In the data rows, 50 means zero.
Here are some points, one per row:
tensor([53., 27., 59., 57., 59., 48., 42., 50., 56., 51., 42., 40., 47., 49., 59., 61., 54., 46., 72., 41., 55., 62.,
        42., 49., 61., 30., 53., 43., 60., 40., 69., 41.])
tensor([52., 41., 64., 52., 63., 47., 40., 70., 63., 56., 77., 44., 74., 57., 52., 46., 52., 62., 36., 49., 41., 61.,
        64., 29., 34., 56., 52., 51., 40., 45., 42., 62.])
tensor([44., 48., 38., 40., 63., 34., 66., 47., 49., 49., 33., 44., 63., 52., 50., 36., 49., 69., 44., 46., 50., 46.,
        60., 43., 40., 45., 47., 45., 43., 57., 46., 58.])
tensor([41., 49., 54., 44., 55., 49., 56., 45., 76., 78., 47., 52., 47., 53., 50., 57., 49., 55., 53., 59., 73., 40.,
        51., 50., 65., 47., 53., 46., 51., 72., 50., 63.])
tensor([39., 73., 40., 45., 43., 43., 38., 69., 43., 40., 47., 43., 71., 35., 33., 50., 35., 54., 79., 61., 57., 62.,
        47., 46., 58., 63., 51., 51., 60., 44., 64., 46.])
tensor([60., 40., 43., 47., 44., 50., 74., 49., 40., 45., 50., 53., 46., 48., 45., 61., 33., 47., 46., 37., 43., 53.,
        42., 48., 44., 56., 56., 42., 50., 46., 32., 87.])
tensor([35., 61., 55., 43., 49., 49., 72., 41., 56., 34., 84., 41., 47., 46., 49., 43., 48., 85., 59., 35., 65., 46.,
        46., 49., 58., 45., 42., 57., 47., 62., 48., 40.])
tensor([40., 49., 71., 56., 52., 52., 46., 39., 44., 34., 44., 40., 51., 41., 44., 47., 50., 38., 47., 84., 55., 43.,
        44., 49., 52., 67., 42., 47., 46., 60., 44., 54.])
tensor([58., 52., 75., 55., 36., 54., 46., 36., 50., 56., 65., 45., 38., 65., 42., 55., 42., 41., 66., 64., 50., 36.,
        61., 29., 41., 41., 54., 66., 46., 49., 41., 41.])
tensor([32., 50., 76., 23., 42., 50., 46., 59., 55., 56., 50., 71., 59., 62., 56., 50., 44., 48., 56., 53., 43., 48.,
        55., 83., 43., 63., 50., 42., 40., 50., 44., 50.])
tensor([56., 41., 47., 46., 43., 44., 40., 33., 62., 41., 43., 55., 44., 41., 43., 48., 48., 61., 53., 40., 32., 47.,
        38., 61., 55., 53., 45., 44., 38., 39., 39., 34.])
tensor([37., 35., 43., 55., 40., 40., 45., 53., 37., 50., 51., 50., 58., 47., 48., 47., 44., 72., 40., 51., 50., 41.,
        34., 54., 51., 52., 35., 59., 46., 31., 60., 53.])
tensor([39., 46., 49., 61., 38., 43., 56., 54., 48., 47., 49., 35., 43., 30., 60., 39., 35., 43., 43., 50., 37., 33.,
        50., 48., 45., 67., 41., 52., 65., 42., 48., 44.])
tensor([35., 44., 44., 52., 33., 62., 54., 47., 39., 59., 41., 56., 57., 53., 61., 61., 46., 62., 45., 62., 44., 54.,
        50., 39., 72., 45., 57., 47., 42., 82., 52., 50.])
tensor([45., 43., 51., 63., 69., 64., 49., 49., 64., 47., 34., 42., 62., 81., 38., 33., 45., 42., 41., 39., 47., 33.,
        42., 48., 57., 58., 59., 71., 67., 43., 42., 38.])
tensor([60., 54., 53., 43., 47., 40., 43., 43., 46., 39., 39., 53., 63., 45., 41., 61., 40., 65., 41., 49., 53., 41.,
        87., 47., 45., 41., 56., 59., 54., 42., 63., 51.])
tensor([70., 51., 48., 43., 70., 48., 41., 37., 45., 59., 57., 42., 38., 42., 46., 43., 39., 71., 57., 33., 52., 44.,
        46., 53., 65., 49., 54., 41., 47., 43., 43., 62.])
tensor([41., 45., 51., 78., 55., 46., 56., 36., 44., 58., 47., 73., 66., 35., 43., 42., 70., 47., 64., 48., 42., 47.,
        80., 70., 54., 52., 52., 48., 56., 51., 37., 52.])
tensor([43., 35., 42., 41., 39., 47., 50., 45., 87., 25., 49., 43., 49., 44., 47., 46., 46., 33., 44., 62., 45., 52.,
        46., 46., 42., 45., 48., 55., 48., 66., 48., 57.])
tensor([58., 46., 30., 66., 45., 34., 59., 47., 44., 44., 65., 54., 58., 68., 47., 82., 47., 39., 67., 55., 46., 58.,
        33., 54., 49., 58., 52., 58., 39., 49., 45., 47.])
tensor([67., 49., 41., 40., 59., 53., 40., 68., 56., 62., 48., 61., 51., 45., 48., 39., 54., 63., 44., 68., 29., 47.,
        35., 58., 74., 49., 43., 58., 50., 57., 42., 44.])
tensor([61., 69., 55., 45., 38., 39., 50., 39., 39., 63., 45., 54., 47., 58., 46., 37., 37., 43., 41., 46., 45., 52.,
        50., 47., 47., 43., 47., 85., 46., 48., 51., 46.])
tensor([55., 50., 46., 54., 46., 99., 51., 66., 53., 50., 39., 39., 53., 50., 51., 68., 52., 59., 54., 47., 41., 45.,
        70., 55., 57., 44., 39., 75., 38., 32., 49., 72.])
tensor([43., 38., 46., 45., 68., 49., 57., 44., 53., 52., 46., 58., 42., 45., 63., 36., 48., 46., 61., 68., 56., 63.,
        46., 37., 35., 48., 52., 49., 31., 32., 54., 41.])
tensor([43., 56., 42., 73., 38., 55., 39., 53., 44., 68., 43., 43., 33., 40., 47., 42., 45., 45., 46., 37., 60., 45.,
        45., 47., 39., 46., 48., 51., 45., 65., 37., 45.])
tensor([44., 64., 40., 48., 79., 46., 65., 51., 51., 64., 59., 42., 59., 39., 38., 47., 41., 34., 56., 44., 42., 48.,
        49., 60., 42., 43., 47., 53., 39., 73., 51., 48.])
tensor([72., 49., 67., 60., 45., 28., 47., 75., 51., 46., 45., 52., 34., 52., 43., 52., 47., 57., 37., 56., 46., 48.,
        57., 64., 55., 53., 43., 44., 48., 51., 45., 42.])
tensor([53., 59., 58., 53., 45., 55., 81., 48., 44., 60., 46., 42., 48., 49., 52., 41., 61., 45., 38., 46., 45., 60.,
        47., 45., 59., 68., 58., 40., 50., 46., 78., 37.])
tensor([58., 58., 42., 35., 43., 42., 57., 52., 54., 57., 43., 43., 47., 54., 56., 69., 80., 50., 43., 48., 46., 34.,
        48., 49., 36., 47., 38., 43., 44., 54., 47., 37.])
tensor([62., 39., 52., 43., 55., 44., 46., 56., 49., 44., 52., 56., 35., 49., 62., 49., 67., 45., 52., 39., 56., 65.,
        56., 74., 50., 83., 55., 90., 54., 62., 73., 55.])
tensor([48., 52., 40., 51., 52., 60., 54., 45., 39., 44., 49., 51., 53., 64., 43., 48., 47., 60., 41., 79., 68., 51.,
        43., 81., 40., 43., 83., 53., 37., 37., 43., 42.])
tensor([51., 49., 36., 56., 51., 49., 41., 55., 42., 50., 38., 47., 45., 64., 39., 48., 59., 54., 77., 57., 47., 43.,
        64., 40., 36., 70., 36., 35., 54., 54., 57., 48.])
tensor([42., 39., 59., 48., 68., 45., 65., 51., 51., 57., 42., 51., 40., 39., 48., 77., 42., 44., 49., 48., 40., 35.,
        43., 55., 38., 40., 42., 47., 54., 50., 54., 52.])
tensor([61., 49., 47., 36., 51., 52., 38., 51., 46., 51., 39., 56., 50., 52., 49., 39., 43., 34., 47., 41., 80., 48.,
        43., 45., 36., 46., 41., 47., 48., 60., 50., 62.])
tensor([43., 43., 33., 60., 46., 42., 64., 78., 54., 38., 58., 68., 41., 63., 53., 45., 44., 45., 46., 46., 67., 44.,
        66., 40., 60., 46., 42., 51., 43., 41., 47., 45.])
tensor([43., 76., 47., 49., 51., 51., 48., 45., 55., 39., 68., 47., 43., 52., 32., 54., 82., 39., 43., 44., 49., 44.,
        43., 52., 50., 53., 45., 41., 47., 40., 55., 75.])
tensor([49., 37., 42., 41., 62., 49., 34., 50., 52., 66., 63., 43., 56., 52., 28., 66., 45., 51., 43., 52., 37., 62.,
        52., 42., 47., 44., 58., 55., 67., 60., 56., 41.])
tensor([39., 58., 66., 50., 64., 49., 43., 45., 37., 40., 43., 54., 42., 61., 47., 43., 47., 40., 44., 52., 39., 38.,
        41., 46., 56., 35., 48., 42., 36., 51., 77., 64.])
tensor([38., 42., 40., 65., 49., 65., 37., 48., 51., 62., 66., 51., 36., 50., 48., 47., 50., 62., 42., 53., 65., 52.,
        51., 59., 29., 48., 39., 48., 43., 45., 53., 41.])
tensor([58., 70., 42., 44., 33., 54., 65., 48., 77., 60., 42., 55., 57., 48., 38., 43., 47., 42., 49., 41., 43., 59.,
        44., 47., 44., 42., 45., 42., 44., 37., 71., 36.])
tensor([64., 49., 46., 36., 60., 54., 48., 40., 45., 40., 50., 62., 44., 45., 60., 52., 57., 46., 74., 45., 44., 42.,
        50., 32., 54., 66., 41., 47., 43., 46., 33., 38.])
tensor([52., 43., 60., 51., 49., 42., 57., 52., 50., 41., 43., 30., 42., 64., 53., 45., 49., 53., 56., 49., 49., 62.,
        74., 68., 46., 40., 62., 37., 68., 53., 47., 43.])
tensor([71., 54., 53., 71., 43., 66., 54., 44., 70., 39., 38., 56., 42., 49., 48., 44., 54., 80., 53., 65., 53., 60.,
        37., 44., 46., 50., 49., 46., 58., 71., 55., 72.])
tensor([51., 47., 44., 53., 43., 44., 45., 42., 52., 55., 69., 70., 60., 58., 77., 43., 51., 48., 65., 47., 42., 24.,
        44., 48., 46., 54., 73., 50., 74., 47., 69., 59.])
tensor([41., 63., 58., 45., 67., 50., 66., 53., 40., 43., 47., 77., 36., 44., 48., 64., 52., 48., 45., 55., 51., 58.,
        50., 38., 49., 35., 40., 65., 81., 43., 47., 45.])
tensor([61., 66., 54., 80., 52., 43., 37., 37., 67., 44., 47., 65., 71., 42., 66., 59., 41., 37., 37., 40., 62., 60.,
        57., 56., 58., 48., 41., 44., 36., 47., 45., 42.])
tensor([46., 41., 56., 47., 36., 49., 47., 33., 41., 51., 54., 38., 62., 64., 63., 37., 55., 42., 60., 45., 51., 70.,
        53., 67., 48., 34., 19., 49., 74., 48., 40., 56.])
There is one direction along which these points spread out most. Take the direction at right angles to it along which they spread out most. Go by this last direction. How many in every 100 of the points above lie lower along it than each point below? Round to a whole number. More than half of the points above lie lower than the first one.
tensor([69., 51., 63., 60., 52., 68., 53., 64., 35., 44., 74., 44., 61., 60., 55., 46., 45., 49., 46., 52., 39., 48.,
        44., 55., 54., 42., 40., 33., 47., 51., 52., 37.]) 34
tensor([46., 55., 54., 46., 51., 49., 56., 44., 44., 67., 40., 46., 49., 52., 53., 49., 57., 53., 44., 46., 47., 66.,
        44., 37., 49., 70., 56., 47., 59., 43., 43., 45.]) 70
tensor([41., 50., 37., 41., 41., 71., 39., 41., 47., 41., 63., 64., 35., 40., 44., 52., 53., 46., 32., 43., 49., 45.,
        59., 51., 47., 54., 68., 35., 68., 48., 49., 39.]) 55
tensor([45., 68., 37., 51., 58., 42., 37., 52., 44., 40., 41., 36., 61., 47., 76., 64., 73., 52., 40., 51., 51., 44.,
        38., 48., 48., 37., 56., 57., 63., 50., 42., 46.]) 62
tensor([32., 52., 51., 44., 42., 44., 39., 62., 49., 52., 47., 50., 36., 71., 37., 43., 53., 43., 59., 44., 42., 70.,
        50., 47., 67., 48., 55., 46., 48., 44., 35., 55.]) 43
tensor([45., 39., 47., 44., 50., 61., 51., 50., 37., 45., 50., 37., 52., 50., 46., 62., 44., 40., 46., 31., 66., 42.,
        51., 47., 66., 67., 50., 43., 40., 64., 53., 48.]) 57
tensor([65., 40., 59., 42., 44., 65., 47., 58., 34., 39., 49., 67., 69., 39., 41., 46., 47., 49., 47., 40., 62., 50.,
        37., 47., 38., 42., 54., 43., 55., 65., 46., 40.]) 43
tensor([43., 33., 70., 47., 38., 40., 51., 48., 43., 52., 48., 48., 59., 34., 36., 49., 82., 46., 48., 42., 57., 57.,
        40., 34., 54., 44., 69., 55., 36., 40., 41., 51.]) 62
tensor([55., 51., 34., 40., 49., 55., 55., 46., 37., 48., 58., 42., 41., 41., 70., 35., 54., 40., 46., 69., 43., 58.,
        63., 49., 62., 43., 51., 49., 38., 52., 52., 53.]) 51
tensor([46., 64., 58., 56., 43., 52., 45., 78., 53., 48., 44., 42., 48., 37., 68., 45., 49., 47., 73., 39., 45., 50.,
        48., 54., 39., 41., 78., 48., 49., 50., 48., 52.]) 51
tensor([41., 70., 57., 48., 62., 50., 44., 42., 54., 53., 45., 44., 48., 52., 79., 75., 35., 53., 37., 49., 49., 72.,
        46., 45., 46., 65., 53., 44., 59., 43., 45., 49.]) 64
tensor([68., 46., 46., 40., 48., 50., 54., 57., 64., 67., 57., 43., 51., 38., 48., 46., 48., 39., 46., 76., 75., 40.,
        48., 50., 70., 54., 47., 43., 62., 33., 43., 61.]) 34
tensor([48., 41., 42., 52., 42., 36., 35., 42., 47., 52., 47., 49., 41., 51., 45., 47., 48., 52., 40., 46., 40., 53.,
        58., 42., 54., 45., 50., 47., 40., 54., 68., 64.]) 45
